In the rows, 128 means zero.
One turn sends every row of this set to another row. A few are shown first. Where does it send the rows asked after them?
k501: [154 152 157  93 149 182 136 128 155 168 194 148 110 133 118 119 134 139
 108 148 118 158 119 125 149 123 154 135 136 135 140 120 140 116 160 131
  98  95 111 122 132 130 119 154 108 116  82 129 181 145 153 135  92 156
  95 100 129 121 163 104 108 104 155 151]
k918: [129 135 136 110 143 179 113 140 146 153 164 163 106 133 124 138 109 138
 106 153 141 130 109 140 104 121 136 127 144 140 141 119 150  98 140 133
  86 132 127 120 127 113 104 139 143 106 105 130 169 115 189 140 121 147
 109 112 131 120 161 112 105 108 113 142]
k944: [167 165 155  71 172 159 118 142 161 142 171 142 115 152  95 117 100 143
 127 137 132 153 123 131 127  86 136 134 132 113 146 110 107 116 107 142
 123  98 136 110 144 127 102 136 129 110  86 130 171 138 172 111 128 140
 145  92 168 125 150 144 106 125 140 151]
k632: [168 144 155  99 119 154 132 145 135 151 132 137 120 131  98 128 107 129
 123 118 130 140 156 128 134 101 141 140 124 119 141 100 114 111 124 143
  91  95 154 116 151 144 130 139 140  93  95 131 149 123 137 126  94 139
 114 107 123 158 147 109 100 115 152 165]
k750: [151 136 136  56 169 156 132 136 162 159 162 141 118 152 104 132 115 132
 125 181 119 144 141 127 131 135 144 121 135 123 127 117 161 110 124 136
  84 122 138 111 144 147 108 139 133 109  91 114 149 129 123  98 115 155
 108 103 152 126 147 155 119 105 126 153]
k804: [149 168 142  99 129 154 140 145 144 151 151 157 114 128  93 116 108 157
 141 133 113 132 129 130 119 114 125 115 132 107 135  84 128 111 120 134
 135 132 136 114 145 135 144 121 134 119 104 107 147 113 155 152 106 139
 129 105 156 147 145 129 119 102 120 140]
k83: [164 180 154 104 172 152 118 159 171 150 171 152 104 142  77 109  97 149
 130 156 145 128 115 113 137 104 146 114 132 130 147 110 114 112 154 126
 134 120 124  97 136 128 100 136 144 128  83 129 160 161 155 139 131 158
 112  88 137 145 143 143 110 118 131 160]
k58: [139 137 120  98 150 173 131 139 133 159 160 156  99 129 119  89  91 126
 132 127 140 147 117 136 111 108 140 117 130 137 140 118 143 120 145 115
 113 133 128 125 125 139 109 133 120 115 112 127 145 156 177 128 114 155
 125  88 156 134 158 135  97 107 130 122]
k803: [164 144 129  97 135 159 128 131 167 164 150 159 113 149 105 133 101 136
 129 159 164 127 129 132 130 124 152 117 131 131 138 106 175 116 168 143
  92  88 132 109 144 135 132 139 134 110  97 146 152 132 161 115 132 143
 103 103 139 131 147 165 141  82 148 150]
k597: [169 147 120  98 138 164 130 138 155 141 173 158 122 158 110 128  90 135
 129 148 133 130 120 135 121 114 125 142 130 132 137 106 158  94 122 137
  69 127 133 105 142 126 115 136 138 105  89 108 160 132 154 162 127 148
 176 102 124 130 148 105  93  89 150 153]
k316: [152 141 160  97 159 167 120 116 165 152 168 144 120 167 113 133 117 111
 124 145 134 127 120 125 120  93 171 138 145 114 152 103 135  97 166 133
  98 124 137 114 140 118  80 135 161 111  75 132 175 131 139 123 100 151
 102  95 155 131 145 131 127 114 157 129]
k559: [144 155 154  98 132 150 104 119 157 164 167 189 107 151 128 133  97 143
 129 155 132 130 140 140 137 124 144 117 112 139 121  90 134  95 144 129
 123 128 150 109 138 127 133 133 131 120  96 116 165 118 150 151 116 152
 128 115 146 122 151 101 105 104 144 133]
k520: [162 156 118 145 169 163 134 138 161 139 149 147 114 150 111 125 106 143
 135 113 119 146 131 128 129  91 151 130 135 135 132  87 127 112 123 137
 103 109 134 106 120 128 115 141 128 108  90 116 132 137 177 155 119 158
 146  98 119 129 143 131  82 103 131 154]
k113: [139 138 143  64 184 157 133 145 132 148 150 178 123 141 107 113 112 111
 137 152 158 126 112 128 129  98 145 126 122 122 116 101 139 112 140 144
 125 124 122 120 119 142 105 134 116 135  99 130 174 134 164 106 105 125
 107 105 119 125 159 117  97 105 155 147]
k564: [164 146 156 109 132 137 124 153 151 156 146 136 130 177  96 113 125 155
 131 114 103 134 137 132 125 103 117 132 144 138 121 131 154 102 132 155
 113 117 125 115 131 147 110 141 115 119  98 125 158 140 159 125 116 159
 135 101 123 167 129 102 121 108 134 149]
k932: [158 129 124  89 172 164 123 132 152 129 143 134 117 148  97 120 107 136
 138  88 139 145 129 135 131 134 145 126 124 132 144  97 159 122 158 150
  90 114 142 100 115 137 119 142 138 109  91 129 154 131 164 120  96 123
  98 107 115 129 149 110  82  98 153 152]
k365: [161 156 163  62 110 160 127 130 144 164 183 156 120 155 108 125 123 144
 108 139 127 152 133 123 130 124 143 124 131 114 139 112 119 115 152 133
  87  95 132 111 147 134 114 142 132 108  96 122 134 132 110 113 112 134
 126  95 131 126 151 111  98  89 139 153]
k339: [156 131 125  86 164 159 123 133 177 168 166 126 123 146 103 144 115 131
 127 152 138 160 125 122 163  85 161 141 115 132 145 118 144 117 155 118
 114 128 141 109 155 133  94 138 118 102  76 131 165 124 143 125 132 153
 111  99 134  95 170 132 101 105 152 164]
k25: [148 138 136  92 145 161 124 123 144 141 146 151 110 150 104 119 111 135
 133 121 111 123 133 125 134 124 153  90 125 147 115 101 158 116 128 137
 120 144 121 112 143 142  97 145 100 123  75 140 155 141 150 105 104 136
 127 109 143 155 138 117 141 113 146 154]
k653: [159 169 137 117 182 166 124 124 152 148 142 135 118 152  99 124 120 132
 120 143 162 124 133 131 120  81 136 162 132 131 134 135 104 113 126 135
 104 123 147 106 126 129  93 140 131 109  89 136 154 130 138 125 106 126
 128  98  99 136 146 105 103  99 132 152]
k186: [168 107 146 122 139 161 122 130 156 156 143 134 116 151 101 128 123 139
 113 106 130 132 126 133 124  71 139 121 136 138 137 103 141 107 162 133
 125 141 123 114 143 147  88 138 126 110  92 139 162 127 161 106 113 125
 139  94 129 135 149 105 110 102 137 150]
k516: [166 205 137 117 127 153 124 144 154 159 164 134 123 147 104 134 129 138
 138 129 128 146 132 135 128 105 140 137 124 130 135 102 133 106 138 137
 136 113 138 104 133 137 114 136 138 106 102 133 184 138 153 129 134 141
 138 107 134 132 150 156 157 109 146 153]
k213: [172 185 149  88 155 141 125 136 136 139 168 155 135 151 121 117 119 162
 158 157 127 106 129 129 134 101 143 154 155 103 121 113 128 115 149 150
  98 138 125 118 148 141 116 118 127 120  86 125 159 128 149 121 101 143
 113 116 132 146 136 127 117  99 158 139]
k907: [158 156 149  96 152 167 145 136 145 149 160 136  94 117 112 106  99 149
 131 134 129 119 142 144 142 131 127 133 126 137 143 117 149 111 176 136
 110 112 130 129 160 144 124 142 114 112 108 122 160 128 165 122  90 155
  92  88 129 145 133 117 119 106 163 144]
k185: [176 150 141  88 185 184 127 139 164 142 173 156 129 148  92 122 126 143
 148 144 109 128 117 119 116 110 129 111 143 102 136 111 118 125 143 118
 114 125 140 103 114 129 106 132 151 104 100 123 161 160 162 115 130 137
 120 111 145 123 123 132  99 129 120 152]
k256: [175 137 148 100 141 143 125 116 152 152 163 128 117 155 112 135 119 139
 136 148 138 141 144 140 131 118 123 142 113 121 142 120 138 126 133 143
  93  94 176 111 146 120 151 143 126 118 101 146 172 129 165 138 130 150
 121 112 130 133 160 146 152  91 139 155]
k485: [163 145 123  93 148 165 127 127 154 164 177 138 115 147 102 125 103 131
 126 144 144 128 123 125 105 112 140 121 114 103 124  90 150 109 153 139
 125 126 117 103 130 157 106 140 147 127 108 121 175 175 181 111 112 158
 112 114 132 135 137 152 145 101 125 136]
k619: [158 134 167  77 163 146 138 157 158 159 167 141 122 171 102 152 105 115
 132 136 126 122 116 114 142 103 114 138 142 113 135 112 126 100 143 155
  99 107 120 134 132 129  90 141 139 115  86 107 167 137 159 136 142 152
 102  97 111 111 132 117 116 104 144 143]
k899: [179 138 151  91 153 132 129 149 181 156 159 133 129 159 120 136 131 153
 129 157 120 135 139 121 146 118 146 147 131 105 142 127 148  98 142 133
 118 115 150 103 134 128 115 135 148 109  97 113 180 131 146 135 129 154
  99  95 106 143 160 137 109  90 103 159]
k763: [152 147 141  68 171 160 128 135 158 140 160 146 113 153 104 128 108 134
 141 138 134 134 128 129 139 135 134 124 130 122 124 118 123 105 131 135
 116 105 140 106 127  96  86 139 133 110  88 129 182 132 102 127 117 151
 129  98 127 129 148 104 157 104 141 147]
k770: [156 148 129 104 161 165 138 133 162 145 154 122 125 161 103 139 104 126
 129 139 127 161 131 114 110  90 120 118 111 144 128 106 123 124 137 143
 114 101 137 110 114 154 108 133 158 109  96 150 152 144 164 107 139 153
 150 124 123 106 143 133 119  93 139 143]
k60: [128 159 123 104 130 160 136 130 152 154 133 151 108 135 104 103 102 165
 123 181 126 133 130 147 114 118 112 139 135 146 138 112 120 140 146 140
 106 115 155 103 153 146 111 130 119 106  96 116 159 108 157 125 110 153
 118  92 131 137 144 121 117  92 142 145]
k518: [141 151 123  89 135 172 126 113 136 141 150 153 130 146 105 103 114 143
 142 134 127 127 116 146 138 114 148 147 131 139 136 105 153 117 166 119
  89 138 145  82 111 136 119 122 113 118  82 112 163 131 185 131 123 150
 116 100 120 134 167 144  94  99 159 155]
k542: [157 120 139  99 126 158 120 118 165 153 112 160 117 145  96 124 107 137
 127 159 136 136 130 130 140 106 141 146 126 120 128  83 115 116 113 144
  98 116 139 108 116 142 139 140 124 111  94 110 165 134 179 131 103 141
 132 104  99 134 146 131  92 102 131 153]
k219: [166 119 113 104 154 158 128 124 153 179 175 140 123 150  88 139 120 127
 129 147 148 137 134 116 130  98 123 135 116 126 141  98 161 131 160 127
  90  85 157 110 109 148 130 145 137  91  92 126 163 120 160 135 139 140
 113 116 121 120 147 128 126 104 150 164]
k425: [160 142 148  81 159 169 135 127 167 139 170 128 111 166 117 139 132 143
 107 138 122 139 112 125 123 135 142 111 138 113 160 101 142 115 136 151
  93 105 130 101 140 133 115 156 133 126  85 130 163 145 143 149 102 115
 110  90 101 125 160 110  94  78 139 159]

k750 turns into k339
k907 turns into k932
k25 turns into k186
And these:
k559 turns into k918
k256 turns into k803
k520 turns into k804
k485 turns into k770
k83 turns into k185
k518 turns into k542
k113 turns into k653
k619 turns into k763
k425 turns into k365

